Here are some points:
[16 25 24 18 18 23 28 26 11 30 20 23]
[33  7 30 21 20 13 24 18 32 16 30 19]
[35 24 13 22  9 18  9 43 34 18 26 11]
[14 23 26 19 23 15 32 17 16 31 24 24]
[30 37 24  9 11 32 32 17 19 11 12 30]
[28 18 28  8 38 16 11  9 19 50 14 25]
[22 43 20 19 21 31  7 11 16 18 43 10]
[21 32 16 14 17 29 32 18 16 10 14 45]
[33  8 36 24 23 18 26 14 22 17 18 23]
[32  7 34 17 12 13 32 31 25 14 17 30]
[14 21 27 20 29 14 31 17 16 28 23 24]
[15 25 23 19 18 24 29 26 11 30 19 24]
[21 27 24 14 20 21 22 18 16 37 20 24]
[12 21 25 17 27 28 28 23 10 30 19 23]
[22 12 48 13 11 40 22 37 12  9 11 27]
[40 48 17 21 11 23  6 15 20 23 31  9]
[10 20  9 50 16 22 20 23 29 26 29 10]
[11  6 24 15 17 12 16 62 58  5 15 23]
[31  6 24 23 25  9 27 23 31 15 21 27]
[15 24 25 18 20 23 29 26 11 29 19 23]
10 more points follow, each with its number after it:
[37 24 12 26 31 15  6 45 18 20 18 11] 0
[12 30 11 18 23 34 26 14 10 14 15 57] 1
[ 9 26  8 49 14 21 19 19 27 33 29 10] 2
[21  6 25 20  6 39 14 26 62  9 15 22] 3
[24 13 41 19 15 16 29 25 20 13 17 30] 4
[25  6 29 25 20 13 31 25 31 18 21 19] 5
[27 16 17 25 37 14 17 10 12 49 30  9] 6
[ 7 29 10 17 73 17 21 18 24 11  8 30] 7
[26 17 27  8 38 16 11  9 19 53 15 26] 8
[13 24 26 19 24 14 32 17 17 29 24 24] 9
Which three of these numbered points are nearest to each point below, looking only along the 2 directions in which the first points spread most? Their numbers follow each, nearest first.
[21 32 15 14 19 24 34 16 17 10 14 46] > 7 9 1
[21 17 31 17 15 19 16 21 57 12 13 25] > 3 5 0
[ 5 10 19 14  1 84 17 74 17  5  8 11] > 3 5 4
[29 12 31 15 19 19 27 13 49  7 20 24] > 5 4 3
[20 37 16 13 18 27 32 19 20 11  9 41] > 7 9 1
[26 17 27  8 38 15 10  9 19 54 14 26] > 8 1 9
[ 9 34  9 20 38 31 21 12 11 13 14 51] > 8 1 9
[38  8 27 28 15  8 31 16 35 11 19 27] > 5 4 3
[ 9 33  8 19 60 23 20 13 14 11 12 41] > 8 1 9
[20 29 24 14 18 19 22 19 16 36 22 24] > 9 8 7
[23 27 13 25 28 20 12 39 27 15 21 13] > 0 2 5
[29 34 16 23 20 15  9 23 23 22 36 14] > 2 0 6
[37 28 18 20 33  5  8 38 33 20 14 11] > 0 2 3
[41 41 13 25 20 22  6 20 18 19 28 11] > 2 6 0
[ 8 16  9 52 10 23 21 16 25 35 39 10] > 2 0 6
[20 35 21 21 12 32 15 17 30 16 37  8] > 2 0 6
[25 11 48 14 10 38 22 32 14 10 10 29] > 4 5 7
[25 16 17 24 36 14 18  9 13 52 30 10] > 6 8 9
[26 39 21 11 14 24 32 20 17  9 12 40] > 7 9 1
[27 16 18 25 32 15 18 11 13 49 31 10] > 6 8 9
[35 30 10 16 21 44  7 33 11 17 31  8] > 2 0 6
[38 30 11 17 39 17  6 51 19 10 20  7] > 0 2 3
[23 23 24 15 19 21 20 20 15 37 22 23] > 9 7 8
[27 16 17 24 35 14 19 11 12 47 31 10] > 6 8 9
[28 16 14 26 37 12 17  8 11 57 27  9] > 6 8 9
[20 34 19 12 29 14 20 10 14 46 23 23] > 6 8 9
[13 30 11 18 21 34 26 14 10 13 15 57] > 1 8 7
